rotation steps, each row followed by its count of steps
The counts run from 0 to 721.
[119 123 137 109 109  88  88 115 114  72  88  78 189 126 100 110 134 100
 131 119 130 105 130 139 145 128 116 160 114 143 109 165 155 114 143 133
  99 155 104  90 158 162] : 275
[165 113 136 141 103 103 147 172 152 137 109 119 131 122 126  78 108 124
 127 168 153 186 125 158 128  82 125  52 134 115  99 106 145 112 121 162
 137 136 105 100 135 117] : 155
[166 126 119 122 146 149 123 149  60 131  97 133 186 107 122 196 172 126
 104 131  95 122 149 134 112 104 110  91 161 117 127 118 117 102 154 122
 139 177 138 110 135 114] : 284
[166  84 117 144 125 136 140 159 108  99 116 144 136 139 160 139 104 131
  94 166 150 123 142 124 113  78 113  75 130 106 117 135 153 100 175 147
 140 143 108 153  90 177] : 240
[178 111 144 129 131 100 172 120 102 162 125 102 154 115 110 128 162 115
  96 154 105 142 138 187 125  80 124 100 151 175 126 120 142 121 154 152
 122 137  85  83 128 107] : 4
[138 141 107  79 137  80 127 118  91 146 102 111 192 127 102 129 129 122
 145 130 141 154 127 153 134  69  85 169 103 142 108 131  93 131 148 107
  80 151 149 121 121 144] : 191
[132 129 152 105  70 114 111 146 139  94 108 107 159 195  77 130 127 130
 100 173 122 142 130 125 123 153  81 106 126 111 103 143 143 133  99  99
 136 144  99 132  89  88] : 248
[145 107 145 103  94  76 117 160 143  85 101  75 193 157 130 112 123  74
  94 145 109 148 138 139 153 107 124 104 119 133 166 123 153 116 128 131
 107 141 110 108 143 137] : 345
[155 118 131 143 129 113 103 136 100 100  93  98 159 103 124 104 123  91
  99 107 146 164 142 157 173  44 151 122 121 177 143 152 136 135 118 144
 114 119 115  84 126 140] : 555
[145 134 136 104 130 122 148 136 116  83  96  90 150  93  76 147 144  89
 159 155 152 136 119 136 130  64 123 116  83 129  95 127 143 144 104 121
 139 137 109  72 128 104] : 111
[156 113 135 127 127 122 122 171 108 150  94 123 139 148 136 108  85 124
  82 165 136 129 136 117 132 105  82 114 155 119  80  89 119  83 178 108
 113 150 143 151 132 163] : 519
[140 106  91 139 133 121 121 160  83 150  86 116 149  92 126 175 134 119
 145 156 148 136 120 175 106 125 102 114 103 102 118 108  95  62 115 116
 147 160  83 102 141  96] : 218
[155 109 127 155 121 104 108 137 112 144 110 116 126 117 136 123 103 137
 127 158 195 150 104 160 150  58 121 100 115 155 104 137 108 107 150 163
 109 126 111 140  63 126] : 405
[135 130 145 117 100 132 114 110  76 103 109  84 184 133  55 138 168 113
 106 126 110 128 134 144 129 152  96 153  94 131  93 147 162 152 113 128
 112 139 103 109 144 117] : 717
[137 134 139 126 126 138 107 123  81 124 107 114 190 159 110 166 156 150
  85 153 114  92 141 130 113 147  81 135 142 110  79 127 124  98 175 142
 109 174 149 150 127 159] : 354
[141 119  92 142 133 121 118 158  95 139  94 105 152  90 121 168 131 114
 140 164 151 146 113 170 105 126  95 107  95  93 103 101  99  73 104 114
 159 155  84  99 140 106] : 219
[130 133 114 170 125 135 164 141 111 134  97  93 134 133 113 136 134 130
 105 186 149 169 144 184 117  76 107  93  87  91  94 108 142 133 100 151
 152 113 104 114 149 143] : 581
[155 131 148 145 120 123 137 147  77 193 120 112 154 134 102 145 138 146
  96 163 133 145 142 128 112 128  72  95 157  96  75 103 114 122 178 135
 105 151 152 153 112 122] : 77
[125 131 137 191 116 152 112 105  85 147 102 114 138 158 110 150 158 174
  85 170 148 125 143 176 122 115 101 105 137 119  82 152 135 128 140 178
 140 120 112 149 103 143] : 143
[184 135 129 136 141 139  75 167 129  95  87 138 152 113 144 117 108 118
  78 117 128 124 113 129 161  75 133 104 150 173 109 118 111  69 122 152
 145 160 141 102 124 145] : 199
[145 124 159 104  99 108 131 180 133 140  77 100 134 153 107 160 118 111
 127 195 148 117 112 131 138 107  98  99 137 116 116  93 103  79 133 107
 121 146 126 129  98  69] : 686
[160 108 160 101 107 115 141 162 120 141  84 118 125 139 120 176 127 130
 133 189 155 107 110 123 141  87 103  86 141 128 121 113 113  85 166 132
 117 144 125 149  77  83] : 684
[149 135 125  86 119  75 172 139 144 134  95  77 137 118 111 148 134  89
  96 171 127 133 124 156 133  71  70 148  99 129 112  85 115  96 128 114
 113 144 132 118 124 144] : 261
[145 141 124 133 144 135  81 128  69 143 112 106 192 120  94 165 143 119
 130 158 117 157 112 139 120 142  80 120 126  91  79 108 103 144 130  90
 153 172 115 109 135 113] : 288
[184 114 124 140 148 114 163 149  90 173 122 119 149 106 120 130 147 123
  99 151 111 134 139 171 110  84 124  99 166 165 104 100 121  93 168 145
 120 161 106  85 136 118] : 6
[156 140 150 145 143 140 144 141  92 118  85 103 126  92  91 142 142 101
  82 131 137 153 155 136 151  40 132 103 152 164 102 128 124 152 103 117
 141 123 138  81 114 102] : 115
[116 124 110 144 115 130 144 161  98 133  75  93 163 151 111 144 132 129
 149 181 152 145 137 189 116 104 131 106  80  91 128 112 126  91 100 132
 130 127  89 108 168 104] : 578
[ 96 158 110 154 105  95  72 138 133 107  71 101 157 131 100  89 110 127
 134 121 178 168 138 151 132 121 103 128 119 103  80 156 110 115  74 121
 122 143 130 100 145 141] : 482
[132 135  90 150 142 138  88 165  85 106  76 130 185 121 150 171 130 123
  77 111 130 128 164 144 129 105 109 122 138 107 138 131  98  74 127 114
 136 164 150 129 147 170] : 561
[128 136  85 140 132 135  77 147  88  99  85 124 192 127 144 172 133 126
  94 121 130 142 144 138 122 127  80 129 115  75 118 135 111  98 115 114
 143 169 143 136 142 177] : 563
[133 137  90 142 138 139  83 155  88 101  80 129 186 127 148 173 128 124
  86 117 129 135 150 139 126 115  92 124 125  87 128 130 102  83 122 114
 136 169 146 136 143 170] : 562
[134  99 112 136 106 101  88 141 122 113 100 105 176 128 149 176 136 107
 117 167 124 160 125 157 111 137  86  73 131  69 153 129 129 107 124 113
 162 160  88 120 119 133] : 496
[161 126 133 120 111 121  97 132 110  98 128 107 157  95  77  73 110 100
  88 111 134 171 120 112 133 128  79 135 102 135  51 126 159 145 112 117
 131 142 117 107 133 154] : 15
[135 127 112 138 108 137  52 103 100  92 109 119 183 127 119 163 140 137
 103 135 128 161 109 140 135 137  63 116  99  90 103 154 138 140 105 132
 162 148 118 142 111 170] : 566
[166 129 145 149 141 139  88 156 115  94 116 117 178 122 126 131 135 118
 100 145 115 101 133 102 122 135 134  78 184 126  88 129 140  92 163 155
 139 187 134  96 136 143] : 710
[171 112 131 135 134 117 151 169 109 163 109 130 141 140 147 106  99 133
  86 172 132 151 147 136 128  70 103  86 166 123  90  88 124 107 189 130
 111 141 142 144 127 161] : 517
[120 116 149 150 103 123 137 179 116 131  68 110 120 143 121  84  96 126
  87 151 156 121 169 113 129 116 111 104 166 105  73 118 143  89 157 124
 103 131 145 132 166 157] : 160
[146 129 129 138 107 140  47  98 100  94 114 121 177 125 112 152 147 140
 111 136 136 162 103 142 137 128  70 111 102  99  98 159 149 150 111 147
 164 140 113 144  97 163] : 567
[127 134  99 143 116  87 117 107  98 148 125 111 160 143 103 139 134 142
 140 155 174 184 126 178 116  88  86 121  97 121 105 159 102 161 114 122
 119 131 103 127  69 120] : 401
